In the data rows, the value 128 means zero.
Some points:
[103 121 150 153 216 119 227  68  95 196 155 110 196  77 150 122 126 180 118 136  94 176  89  76]
[160 209  83  87  84 136 122 194 112 125 240  84 214 165  48 247 180 166 140  98 168  87  64 163]
[ 29  74 174 137 228 129 219 119 123 164 175 111 174 136 213  85 183 126 110 211 111 194  41 134]
[168 143 118 144 105 120 114 141 168  97 139  93 109 121  96 175 190  53 166 154 118 145 121 179]
[162 160  70 113 146 151  79 137 103  87  82  70 171 133  70 235 215  89  79 119 167  30 151 152]
[124 120 134 148 148 105 146 140 107 148 202  78 111 108  71 202 214 124 107 199  86 157  74 167]
[126 141  99  90 142 140 104 179  88 118 151 124 179 140  99 135 185 110  61 102 176  76  93 184]
[ 78 120 156 135 118 127 155 100 123 146 161 155  92 172 164  72  73 157 128  93 117 141 106 115]
[181 145 107 104  70  88  89 197 130  80  91 114 106 108   0 213 200  55  31 102 131 116 127 127]
[ 84 154 142  85 205 158 170 113 105 183 193 120 243 141 160 111 110 146 108 138 148 148  45 100]
[179 138 117 134  30  91  30 162 162  74  82 107  31 123 115 127 108  99 127  90 133 113 234 120]
[255 153 137 203 124 124  32 113 157  89  27 103  60 116 114 137  57  65 119  92 150 142 255  58]
[106 162 120  84 156 131 167 125 144 130 184  85 225 147 129 152 207 168  94 141 142 123   9 149]
[ 92 154 113  91 157 121 171  94 134 167 146 125 179 125 162 143 127 129 183 101 138 129  71  79]
[ 14 107 160  79 173 175 254  89  89 151 181 189 206 185 246  59  66 182 129  81 197 136  51  77]
[ 96 131 149  83 152 155 132  94 102 123  77 105 181 108 183 117 107 173 111  96 152  80 186  45]
[104 156  66 129  98 121 181 135  89 150 165 134 152 155 134 162 176 146  82 163 143  98  24 134]
[234 165  70 146  18  57  32 237 182   5  82 132  32 152  34 156 176  60  62  89 166  79 128 154]
[158 137  85 162  50  77 107 162  99 112 122  65  89  74  51 222 255 124  90 201  76 137 162 171]
[ 84  81 116 110 106  91 118 134 116 115 125  55  61 113  95 171 234 136  72 199  66 113 125 174]
[142 130 123 151 108 121 114 161 125  90 156 121 116 137 118 134 159 159  92 138 128 110 127 167]
[ 68 153  68  85 150 129 178 113 133 133 129 114 209 146 117 187 241 169 113 119 158  76   6 132]
[146 119  84 162  86 103 116 134 153 107  95 131 102 136 122 136 187 110  96 132 132  99 118 147]
[138 101 146 120 205 149 135 128 151 116 119 105 171 126 110 106 150  76 128 183 125 168  95 156]
[255 104 124 167  75 176   0 167 168  73  15 174  81 108  59  52  14  24 160  71 160 120 255 129]
[200 142  97 123 139 132 141 155 120 109  96 142 142 114  50 159 134  71 119 114 133 128 142 146]
[174  62 174 200  84 156   0  64 128  93  66 162  14 135 111  71  53 182 160  72 117 111 238  62]
[190  82 209 163 234 155 161 167 172 116  93 114 137 131 157 101  98  76 162 152 123 201 221 100]
[154 152 172 166 187 170 128  93 126 138 111 125 153 131 188 138  47 105 150  96 164 148 201  47]
[ 62 122 148 140 198 115 231  67  85 212 182 160 169  82 205 104  80 183 181 164  97 182  79  67]
[247 153 134 205  62 132  10 131 150  57   0 104  37 101 123 124  60  86 117  74 157  77 255  88]
[214 129 179 170 138 112  86 160 147 113  85 135  81 108 110  86  41  94 168 114 108 125 228 128]
[146 126 140 126 136 143 103 147 101  91 141 125 110 126  95 161 143  99 130 143 129 116 130 169]
[112 121 162 184  91 155 124 101 146 127  99 155  87 103 199  47  24 189 136 117 117 121 208  69]
[144 144 113 143   0 124  44 178 185  82  66 103  50 134 113 154 103 159  90 135 130  93 206  76]
[116 126 109 119 137 139 144 148 107 116 158 125 151 148  85 191 173 156  82 125 134 104  88 136]
[124 137 122 133 118 116 112  91 151 157 102 146 125 136 155  90 106 121 148  71 142 125 115 104]
[129 135 142 153 112 130 111 143 111  74  94 153  85 139 139 109 104  93 116 120 143  96 155 180]
[102  93 112 130 104 100 104 106 109 122 112 129  64 124 164  78 106 140 141 102 114 106 171 125]
[ 65 117 135  93 163 172 163 158  77 139 180 137 166 177 101 149 128 143 130 155 127 112  62 164]
[ 55 149 167  69 156  93 235 126 110 131 174 112 165 135 145 159 157 119 111 145 117 126  73 143]
[145 146 134 127 151 117 108 117 151 103 133 103 128 121 158  94 123 139 145  91 140  99 103 140]
[195 121 194 185 176 153  66  93 172 160  54 146  94  84 206  37   0 105 164 122 126 188 255  26]
[ 82 105 166 114 147 127 161  84  90 179 102 162 113  79 178  77  16 195 170 126  96 133 165  25]
[ 54 199  77  55  57  63 129 194 157 100 161 122 111 174 144 125 138 103  81 101 182 102   0 101]
[167 150 127 146 130 142  94 129 137 135 110 122 108 116 176 113  58 111 141 138 134 145 183 115]
[165 117  81 122  91  92  47 141 127 109 169  97  57 139  70 153 232  94 131 121 123  73  55 225]
[103 164  82  98 116  80 154 120 113 128 108 157  97  93 159 115 153 105 158 112 135 107  92 168]
[223 153 116 176  97 143  53 144 152  60  53  73 150 136  78 182 158  88  79 100 160  91 236 105]
[131 136 184 206 198 113 255  43 120 230  87 196 190  42 255  43   0 205 175  89 122 230 199   0]
[220 135  86 153  67 108  21 154 130 122  37 146  95  94  68 100  83  59 121  93 142 104 200 134]
[104 136  93 148 106 110 143 164 126 144 180 132 138 183  86 173 217 146 111 174 123 135  58 167]
[ 65 127 180  84 154 137 193 110 129 178 130 171 197 158 188  61  42 153 112  76 150 160  83  42]
[ 99 127 152 141 112 109 164 139 120 138 177 135 137 135 185 110 152 180  88 124 146 127 107 130]
[ 77 167 113 125 168 137 141 100 119 119 159 102 174 160 134 158 126 182 103 116 131  93  71 121]
[ 28  51 191 118 206 211 177   0  55 216 210 139 135 130 213  99 105 218 232 202  78 168 139 168]
[132 137 120 119 121 141 142 132 131 183 174  98 135  89 124 164 129 171 188 160 111 150 111  96]
[116 154  55 115  86  78 123 182  84  56 156 103  92 135  62 195 243  74  62 153 124  45  63 255]
[211 125 112 166 143 134 111 187 124  89 117 129 137 107  32 214 173 111  72 127 119 110 140 153]
[ 82 115 120 103  96 150  60 152 102  73 153 108  55 177  82 167 156 137 123 140 126  75 128 209]
[107 167 146 131 140 115 216  82 116 186 151 130 238  51 165  96 157 171 122 181 134 219  92  64]
[ 47 177  88 122 109  39 207 148  92 127 139 139 147 122 105 163 241 168  52  96 124 109  24 111]
[100 105 130 132 116  99 130  97 122 135  92 154  83 126 177  76 149 132 123 144 115 149 123 118]
[111 167 189 158 170 105 211 112 135 144  88 170 164 105 212  80  25 167 102  40 154 166 166   0]
[181 172  91 105 133  96 161 221 137 116  85  50 111 121  36 255 207  14 120 178  86 130 190 157]
[124 151 131  95  93 129 124 112 112 154 123 147 131 141 129 115  77 173 125  76 131 115 157  86]
[214 115 138 133 168 198  38 115 169 125 114 119 132 173 129  98  31  85 171 136 139 134 201 144]
[ 77 143 191 125 199 191 203  80 122 153  84 129 217 119 243 107  35 194 157 107 175 140 214   0]
[201 119 112 137 100 131  98 138 126 148 107 152  85 127  87 114 134  90 156 119 105 141 151 157]
[105 136 111 118 117 106 159 124 113 129  99 161 116 116 140 114 132 154 152 118 130 128 144 134]
[151 129  45  55 108  85  80 214 127 114 223  55 111 118   0 249 255  48  86 197  76  89   0 255]
[ 80 119 157 117 103 114 151 157 122 128 196 146  62 156  89 140 132 144 154 188  65 209 100 190]
[152 105 105  93 111 183  58 149 160  74 174  91 132 194  79 176 198  68 130 158 167  79  86 255]
[100 157 149 116 125 150 168 106  99 158 158 141 192  99 157 121  78 173 147 160 163 144 130  88]
[134 136 158 150 128 145 107 142 119  82 131 133 138 141 107 155 141 144 100 108 166 116 170 126]
[135  95 166 118 108 129 114 166 143 101 148 122  74 159 120 112  99  92  97 101 132 149 145 180]
[170 113 111 115 121  96  78  79 157 156  39  95  63  62 117 139 120 103 204 102  93 131 212  64]
[ 65 105 174  96 160 123 169 117 103 142 157 148 151  90 121 122 104 147 172 175 100 221 151 110]
[201 103 200 169 182 154  85 120 167 116  31 158 117  88 184  57   0  94 162  75 144 189 255  47]
[ 45 141  72  83 110 125 198 133  79 132 216 173 201 156  96 156 220 161  90 151 135  81   0 191]
[140  43 255 173 253 152 143 107 161 106  54 136 143  89 147  80 103  53 115 171 108 218 221  96]
[  0 148 105  81  84  52 204 176 122 110 192 126 145 164 149 110 175 203  57 119 143 104   0  98]
[102 123 110  83 154 153 130 159 124 124 152 117 195 170 104 119 137 105 125 116 168  93  67 161]
[238  80 146 188  88 170   0 109 187  47 116 121  55 149  73  97 138 130 135  65 156  76 139 168]
[170 108 126 132 110 158 140 156 135 111 132 158 163 137 126  88  95 108 117  98 174 105 139 135]
[ 87 111 152  84 155 205 174 176 113 143 149 125 187 174 149 141 114 137 141 125 160 121 124 108]
[  0 104 157  76 165 128 229  54  54 178 180 150 151 145 199 119 121 212 156 144 100 121  47  98]
[ 54  76 187 140 249 150 225  20  58 203 187 129 171  85 193 122 138 178 183 150  84 181 137 151]
[121 125  75  57  76 189  67 198 162  62 214 103 145 255  95 170 179 113  87 155 199  64  16 245]
[164 117 109 127 127 133 112 148 104 101 145 136 123 120  52 173 170 106  91 118 125 121 105 162]
[168 143 110 116  87 159 131 126 143 138 120 123 192 136 132 120 132 120  93 141 152 102 120 121]
[ 81 107 131  61 199 167 151 138 100 164 204 130 200 135  98 121 139 125 166 164 142 120  30 208]
[127  73 187 156 252  92 151  72 205 114  79 131 108 113 192  36 155  70 162 155 120 213 114 143]
[114 112 150  90 157 119 110 105 167 126 134  86 115  93 140 101 147 143 153 138  95 143 122 148]
[219 120 142 220  70  93  77 136 142 185 128 123  65  27  75 151 122 108 136 212  48 188 214 141]
[ 68 132 129 116 156 113 189  77 107 178 120 180 197 118 180  61  67 194 145 116 144 134  70  76]
[136  89 130 135 121 144  90 124 108 132 150  79 123 115  40 210 216 133 110 188  86 131 139 209]
[ 39 112 152 114 140 109 175 108  96 153 143 143  77 136 152 134 102 156 150 140  89 156 126 112]
[231 117  94 132 108 136  18 232 134  37  94 101  66 156   0 224 235  17  73 139 113  90 160 253]
[  0 171 111  54 131  91 255 133  85 145 231 126 200 147 178 162 214 166  82 182 112 117   0 198]
[121 121 153 106 160 131 115 125 125 107  96 114 136 112 120 143 132 136 136 129 100 147 191 103]
[ 22 123 120 107 160 113 160  58 116 176 211 140 171 179 216  70 178 183 168 109 168 140   0 130]
[146 198  99  81 151  79 158 109 157 153  84  87 177  71 120 196 194  38 158 134 137 171 123 120]
[ 52 125 158 113 163 126 207  96 113 180 164 179 124 112 241  24  31 162 198 122 112 190  94  89]
[ 27 140 171  97 175 144 188 100  97 180 169 171 212 137 211  73  75 196 132 110 147 146  92  78]
[132 134 139 143 187 112 159 124 114 170 138 147 165  90 140  94 111 142 126 118 114 168 122 115]
[113 114  70  95  97 134 137 109 123 113 110 145 129 185 145  97 134 135 128  96 144  99 107 112]
[171 109 168 194 153 181 146 121 154 128  98 174 143 126 175  94  63 131 128 121 157 156 187  55]
[100 103 204 140 254 242 140  54  99 156 185 114 194 141 207 131  44 153 198 201 130 135 166 143]
[118 154 134 182 120 101 166 107 119 152 134 148 137  87 151 140 152 138 127 180  91 175 116 111]
[182 130 129 140  49  99 114 140 145 102  88 122  73 127  59 178 166  63  78 139 114 128 165 158]
[127 152 100 135 125 115  92 106 104 154 123 119 102 137 130 138  50 138 124  99 111 102 135  94]
[132 138 132 124 103 118 149 132 123 109 155 133 145 127 167 112 133 114 122 105 176 108 118 166]
[164 156  97  95 130 101 103 143 132 125  81 102  98  85  73 179 179  18 176 103 119 104 134 171]
[194  74 144 170  74 167  18  94 135  84 113 145  85 129  87  61  95 127 159 126 131 145 182 128]
[115 145  83 119  96  95 123 137 111 125 123 123 153 118  93 146 170  81 108 167 121 152 131 162]
[119 143 116 124 107 106 185 163 153 150 135 146 162 130 182  86 118 144 135 124 142 140 102  84]
[102 106 165 145 127 121 139  68 134 156  65 157 100 130 160  67  33 194 133 102 108 159 203  32]
[205 115 108 154  83 129  27 165 154  95 212 102 113 180  40 130 231 118  88 155 140  99  23 243]
[ 74 138 127 156 119  54 164 114  97 146 190  91 124  91 109 191 255 191  99 212  71 139  60 146]
[123 110 143  87  80 167  37 144 160 106 104 114  96 180 142 123  35 128 146 110 157 125 233  92]
[ 87 177  87  78 121  46 231 162 104 152 111  97 131  78 108 222 231 117  99 189  82 149 122 134]
[115 164 130 133 167 126 173  72 167 148 101 137 185  93 223 113  91 159 186  94 132 147 147  51]
[132 106 110 116  95 105 107 164 121  97 144 114  94 154  54 170 223 113  59 116 125 109  81 210]
[ 29 148 121 106 155 137 217  78 132 205 166 160 211 149 255  49  50 229 167 117 152 130  59  59]
[ 82 138  70 100  78 114 121 171  89  81 202 107 116 173  40 209 255 138  51 162 140  76  15 255]
[120 107  89 114 112 137 121 121 134 121  95 109 105 117 119 146 143 163 159 141  90 103 182 106]
[106 148 147 124 157 161 159 106 144 129 106 156 182 138 163 128  88 156 139 111 169 150 153  60]
[131 169  93 114  62  33 152 164 110 126  93 116 110 100  68 153 209 114  42  93 110 125  56  82]
[222 210  66 172  69  80 154 194 145  98  56 130 100  98  55 220 153   9  90 151 122 133 180 156]
[ 42 104 102 116 115 145 219  73 123 145 120 168 134 157 188  94 105 234 148 120 144 100  94  49]
[126 153 137  98 123  99 119 171 164 106 115 116 108 100 190  54  41 146 141  52 163  79 138  97]
[107 101 130 104 132 104 121 120 104 143 125 136 107 125 131  93 125 145 117 105 124 136 121 117]
[162 163  80 135  54 114 106 149 130 119 115 148 108 131 127 137 110 148 121  79 152  76 147 122]
[141 211  48  96  57 127 100 161  85 114 116 130 145 136 123 185  84 131 141  45 166  18 124 119]
[123  97 117 103 161 153 113 123 109 126 171  81 137 141  60 223 207 110 114 185  84 112 104 210]
[254 111 109 178  29 180   0 148 169  25 122 124  45 144  35 159 230  94  93  94 147  89 145 224]
[129 128  99 124 107 132 135 167 134 194 141 129 154 141 130 116 108 153 112 153 113 132 124 109]
[ 81 125 122 142 135 124 200 167 117 172 188 132 127 165 154 134 125 174 147 182 106 146  70 125]
[ 69 168  90  61 169 122 130 104 120 135 155 114 167 131 183  76 117 126 169 122 135  87  21 170]
[ 32 141 113  90 134 137 209  62  65 135 159 147 246 179 159 120 199 179  45 130 174  52   0 118]
[171 116  89 154  93 105  67 145 167 110  66 125  68 157  81 125 195  72  92 179  89 154 145 182]
[148 111 124 123 120 141 112 167 154 142 114 158 138 159 126  60 105 117 145 140 132 149 162 144]
[255 113 142 173  73 122  46 181 169  44  83 145  78 155   0 143 163  64  57  85 138 126 185 188]
[142 129  57 139   3 114  63 156 155  41  90 106  64 229 104 135 181  85  68  80 190  35 155 207]
[143  86 107 141  98 136  89 116 113 138 146 158 110 136  94  91 129 145 135 124 116 108  87 143]
[121 172  97 160  83 124 132 122 114 135 171 140 125 158 115 164 116 166 112 137 138  87  82 160]
[219 139  86 102 132 154  65 189 122 105  95  99 151 159  61 173 183  54  96 114 154  91 149 169]
[161 117 122 164 100 104  83 125 102 180 125 153 112  56  87 110  92  99 150 165  91 163 138 143]
[ 84 122  84 116 118 125 149 146 115  96 139 149 137 161 100 163 214 106  77 143 134  86  67 197]
[137  94 108 185 161 124 165 106  45 146 165 158 145 137  44 179 216 130 102 149 105 106  57 210]
[168  38 154 190  69 164   0  97 126  47 142 131   0 216  69  90 138 185  87  71 123  59 134 172]
[ 96 151 144  95 165 133 179 106 115 124 134 141 179 143 141 161 145 115 117 119 141 149 100 124]
[103 137  97 112 129 104 138 119 109 151 118 134 105 128 174 117 125 126 137  99 136  91 115 128]
[156 150 200 166 180 149 136 111 120 135 111 123 140  75 173 103  10 134 167 139 110 157 208  51]
[ 17 131 192 115 209 122 229  91  84 204 255 116 215 107 167 164 173 224 113 190 105 205  16 124]
[167 146  94 135 135 148 121 208 132 141 147 130 190 173  81 160 160 131  72 129 147 100  99 153]
[102 119 102 131  83  93 107 178 135  78 176 135  35 132  47 194 194 114 111 160  56 144 122 231]
[171  82 127 156  98 137  64  97 122 125  85 138  46  80  88 113 111 170 178 142  85 135 205  84]
[122 130 106 138 130 107 129 117 172 143  98 129 148 126 209  39  98 139 115  96 132 100  87 111]
[154 136 165 134 195 136 167 162 114 221 215 137 219  69  82 169 162 141 137 195  71 235  91 107]
[ 14 133 114  59 154 121 231 119 120 178 190 112 198 148 214 100 162 192 135 134 152  94   0 111]
[219 158  89 122  67 100  45 192 142  63  64 135  60 114  72 133 116  54  99  88 180 107 167 139]
[ 82 102 103  97  94 118 113 124 109 131  99 114  70 137  83 126 129 141 109 107  94  75 121 134]
[185 130  83 134 117 134  88 193 152 132 139 100 141 127  53 184 202  84 140 158 119 128 126 161]
[138 126 159 146 163 184 186 145 118 169 114 150 191  96 182 112  26 156 149 119 161 141 169  35]
[126 135 121 133  84 118 107 159 137  85 182 134  70 139   2 232 225 109 108 187  81 166  98 220]
[ 19  98 212 127 128 121 208 147 118 178 236 154  83 135 188  70  47 187 173 188  76 236  87 131]
[222 123 128 173 105 140  76 115 156 114  37 156  98  95 158  57  22  63 172 110 146 157 255  95]
[133 124 153 179 255 148 192  50  77 162 140 116 167  99 130 185 117 102 147 124  95 167 146 117]
[155 145 148 160 200  74 209  87 109 150 153 102 196  45  82 181 248  98 123 137 100 156  69 156]
[ 31 148 129  95 193 105 202  58 121 197 154 139 170 108 221  90 101 167 200 133 133 154  56  65]
[175 126 121 127 107 140  88 183 145 134 181 122  96 134  69 143 123  62 151 156 101 143  95 213]
[203 139  91 144  70 137  42 155 160 125 104  89  82 111  72 178 101 109 143 105 105  96 214 127]
[188 121 143 128 104 152 129 199 154 140 172  94 136 133  72 173 185 105 126 171 121 148 126 173]
[177 143 102 147 113 132  73 147 127 113  86 118  94 124  91 160 125 122 126 134 115 125 194 126]
[ 85 142 101 141  82 115 133 155 124 116 188 126 131 150 133 136 208 174  73 135 146  86  51 183]
[251 122 132 185 157 121  54 116 201  48  25 142  82 123 132 114 154  39 124  86 139 168 237 144]
[244 130  89 183  35 106   3 149 155  88  71  97  18  89  27 190 191 101 145 163  97 145 248 158]
[114 140 134  88 193 152 132 145 114 146 164 122 199 128 106 135 124 103 123 123 140 133  82 149]
[184  92 168 188 131 190  32 101 158 104 133 120 100 168 119 108  74 181 103  88 145 131 183  74]
[190  76 110 175  88 152  71 127 134 112  89 122  79 109  76 131 108 160 129 114 119  93 179 101]
[ 76 116 123 103 111 109 137 177 102 163 178 115 126 135 133 137 166 166  87 158  88 144  88 130]
[ 96 108 220 143 151 134 198  61 149 181  99 169 137 115 255   0   0 196 174  80 137 161 208   0]
[144 115 133 163 107 117 101 124 162  94 100 145 122  93  98 117 188  91 107 194 123 176 135 169]
[107 166 128 107 164 168 166 140 114 136 154 155 198 174 162 103  87 167 129 158 154 112  99 108]
[ 66 101 130  66 222 190 177  83 117 160 237 102 194 177 167 142 177 134 193 154 130 115  16 229]
[146 167  97 108 127 108 102 107 125 148 130  97 131 112 155 150 124 132 194 127 145 119 111 121]
These points spread out most along one direction. Where along it does each point below lie, from 0 to 99? The average is 50, and the first point in the table lies past the average.
[ 75 107 161 120 136 136 183 117 119 140 158 146 127 122 122 115 112 140 141 155  93 173 113 119] -> 60
[199 145 122 148  96 123  61 126 174  91 112  55  47  79 105 180 156 127 149 132  95  97 178 135] -> 33
[ 49 124 150  74 135 168 153 132 129 103 128 130 158 183 203  75  58 151 122  66 170  87 141 109] -> 64
[140 143 116 134 122 133  98 120 111 121 143 110 135 123 114 121 106 107 112 132 135  63  81 166] -> 46
[ 36 116  85  66  97 160 195 180 123 109 173 135 167 230 127 119 164 178 109 114 174  51  11 182] -> 56
[139 146 116  81   5  85  17 248 193  24  77 124  43 204 123  97  53  75  76  48 210  61 148 101] -> 29
[221 142 112 126 125 127  55 219 139  90  71 114 111 128  16 187 145  79  99 105 128 111 185 131] -> 26
[ 80 137 129 118 108 134 150  85 149 134 136 161 115 165 244  47  49 156 164  98 167 105 111 110] -> 66
[133 125 137 121  81 152 121 143 140 137  94 186  87 132 178  79   7 139 129 102 146 107 165  66] -> 56
[ 63 127 119  95 156 117 220 137  73 124 169 133 121 130 129 182 153 138 115 169 105  95  65 138] -> 58
[146 135  94 107 123 121 128 117 122  90  98 108 193 142 132 133 200 108  77  68 196  50  96 152] -> 44
[139 119  99 131 108 132 118 144 119 177 117  89  87 109 111 178 130 142 171 191  51 130 180  98] -> 47
[235 122 210 198 144 161 146 144 230 168 149 164 131 127 152  74   5 137 173 131 121 255 198  57] -> 59
[127 130 190 159 127 115 149  88 122 190 135 151 135  89 155 111  75 154 115 134  77 191 170  57] -> 63
[134  69 133 107 162 234  25  96  75 130 161 112 122 186  60 193 153  84 150 196 112  94 162 255] -> 37
[111 168  58 111  45  94  92 171  80  99 195 139 112 171  88 163 202 160  69 110 158  62  49 228] -> 37
[118 116 148 118 109 141 140 111 136 137  84  98 137 107 127 176 126 157 124 153 105 151 212  64] -> 52
[112 117 144 152  94 109 138 104 130 123  88 169  94 139 162  87  68 147 118  97 120 119 168  96] -> 54
[105 104 130 120 176 145 167 143 137 144 125 124 157 160 123 124 151 131 128 157 108 143  99 129] -> 56
[ 41  99 153  77 172 142 187  89  83 166 105 164 144 138 191  73  28 152 166  91 144 129 143  49] -> 74
[253 171 140 200  99 125  42 132 179 128  83 125  70  78 134 136  96  69 170 110 145 137 199 116] -> 35
[158 143 133 121 116  89 111 154 146 130 208 101 123 107  92 164 218  79 116 162 132 119  29 226] -> 40
[112 107 103  89 182 110 136 199 128 126 143 116 143 164 102 120 198  97  96 159 123 111  65 205] -> 46
[  7 109  71  12 100 139 181 149  96 125 168 111 160 209 138 127 181 145 116 143 146  70   7 164] -> 58
[144 167  94 161  50 113 141 108 131 113 131 164 109 124 171 130 155 146 138 139 143 103 112 136] -> 48
[ 72 109 180 140 188 123 153  92 128 189 146 146  49  56 188  92   0 160 255 166  48 227 180  60] -> 72
[ 68 109 148  83 191 192 191 123 112 124 103 147 200 122 189  92  28 190 153  93 161 106 164  42] -> 72
[129 151 135 153 119 125 138 143 132 107 123 150 129 124 146 146 149 135 123 124 145 131 135 128] -> 49
[111 113 103 131 149 102 115 113 142 125 127 141 105 128 116 112 195  62 134 130 130 122  50 188] -> 46
[ 72  83 127 122 146 153 187  40 102 195 115 164 162 113 197  51  56 189 195 173 108 148 136  86] -> 75
[106 130 127 121 142 150 174  98 103 164 142 181 163 131 183  75  43 154 154  99 142 128 103  70] -> 68
[149 150 109 116  97 150 125 193 122 113 155 120 155 157  72 183 167 121  93 142 133 103 111 149] -> 40
[181 136 120 153  82 121  76 142 139  79  61 115  90 128 137 103  85 110  97  91 160  79 225 138] -> 37
[ 21 113 133  83 172  79 201  86 130 202 189 101 137 106 186  97 136 193 181 124  78 163  30  87] -> 75
[142 135 119 131 108  77  92  92 173 136 138  60  95  71 141 136 179 128 182 125  96 130 127 149] -> 45
[170 162  99 137  72  66 160 125 142 140  42 112  56  65 125 172  90  64 133 160  97 148 229  82] -> 42
[136 142 141 167 126 144 171 107 136 149 107 190 164 122 182  65  58 168 149 137 145 157 173  88] -> 64
[168  84 195 177 217 130 166  91 154 113 103 143 152 113 176  72  67 118 128 122 141 175 177  72] -> 62
[210 131 101 120 125 131  77 167 159 134 137 105 129 107  71 129 136  64 142 126 116 113 112 179] -> 36
[161  99 186 177 143 138 106  86 149 117   8 116  72 103 154 129  76  97 147  97 115 185 255  34] -> 49
[114 151 161  96 171 186 168 146 133 180 139 133 206 124 155 152 104 155 152 140 129 166 137  70] -> 64
[255 129  62 205  27  70   8 154 141 144  77  95  48  29   0 215 236  33  94 209  59 161 202 197] -> 12
[ 33  64 209 121 213 222  99   0 138 171 182 146 157 143 255   0   0 255 209  36 149 117  90   5] -> 88
[146 129  71 109  25 159  60 148 156  48  66  96  93 149  61 166 174 110 108 121 159  67 199 167] -> 26
[143 151 179 179 158  90  97 111  96 121 130 144 119  59 109 161 152 101 120 131 103 187 167 132] -> 47
[183 145 141 135 196 132 114 143 114 106 108  93 159 130 124 148 112 104 121 109 152 113 142 115] -> 48
[ 68 129 147  83 125 139 165  83 129 130  96 164 142 177 237  58  40 179 111  55 159 119 158  59] -> 69
[ 58 107 201  98 225 188 229  86 117 214  99 154 161 118 255   0   0 182 232  90 137 147 204   0] -> 88
[ 93 126 167 142 208 153 239 138 116 182 134 121 193  93 142 160 108 166 162 139 108 176 146  38] -> 70
[192 168 150 210 117 100  96 125 128 122 142 133  94  80 158 134 113  78 143 141 125 140 171 161] -> 43
[ 53 122  97  73  67 137 177 129 134  87 130 149 116 188 176  95 151 164 128  94 169  63  83 155] -> 55
[182 132 130 118 139 131  56 151 128  91 100 120 118 147  91 137 117  87 105  77 162 116 207 148] -> 37
[183 151 108 138 142 122  99 129 156 100 107 102 135 133 114 166 163  57 140  99 156 127 136 155] -> 39
[ 61  96 175 155 116 120 208  78 140 162 163 159  52 115 185  94  39 203 197 183  47 229 153  60] -> 71
[ 85 161 151 104  81  93 185 145 167 134 125 140 122 139 224  70  45 164 105  61 162 114 121  50] -> 65
[148 109 121 101 156 135  76 140 129 100 158  97 135 174  22 188 208 110  69 111 131 127  77 183] -> 36
[218 116 127 149  53 139   0 127 134   5   0 150   6 144  35 114  58  45 132  39 153  73 255 151] -> 19
[ 44 106 200 138 226 142 217  79 109 166 153 159 179 109 254  44  80 131 156 184 145 194  97  94] -> 81
[135 171 116 151 158  46 174  76 145 161  71 126 139  74 167  93 129 103 178  80 101 160 106  73] -> 60
[ 98 121 130 140 134 133 158  91 121 152 102 193 192 126 148  83  83 144 132 117 156 144 126  79] -> 63
[ 83 114 147 118 153 140 188 118 106 127 186 117 193 141 126 130 145 139 119 149 155 147  77 133] -> 61
[186 128 114 154  84 114  79 139 143  66  93 160  92 138 108 134 147  80  86  88 160 112 166 157] -> 34
[165  89 132 149 183 156  77  82 100 124 144  91 127 116  80 166 186 127 156 149  81 107 155 238] -> 41
[149 103 109 107  76 129  77 139 140 117  52 147  65 129 140  61  41 134 135  68 117  99 210  99] -> 45
[121  84 126 165 213  89 121  84 184 112  67 109 100  97 124 131 255  30 130 183 117 182  72 164] -> 45
[160  99 151 142 160 124  92 139 142 112 103 136 118 123 115  86 162 102 105 118 133 169 158 149] -> 45
[172 162 132 112 159 115 116 150 105 134 118 122 125 107  69 161  98  59 108 121 102 151 148 136] -> 43
[144 138 133 145 107 130 125 108 156 132 123 109 117 122 143 124 109 152 150 158 111 148 167  93] -> 52
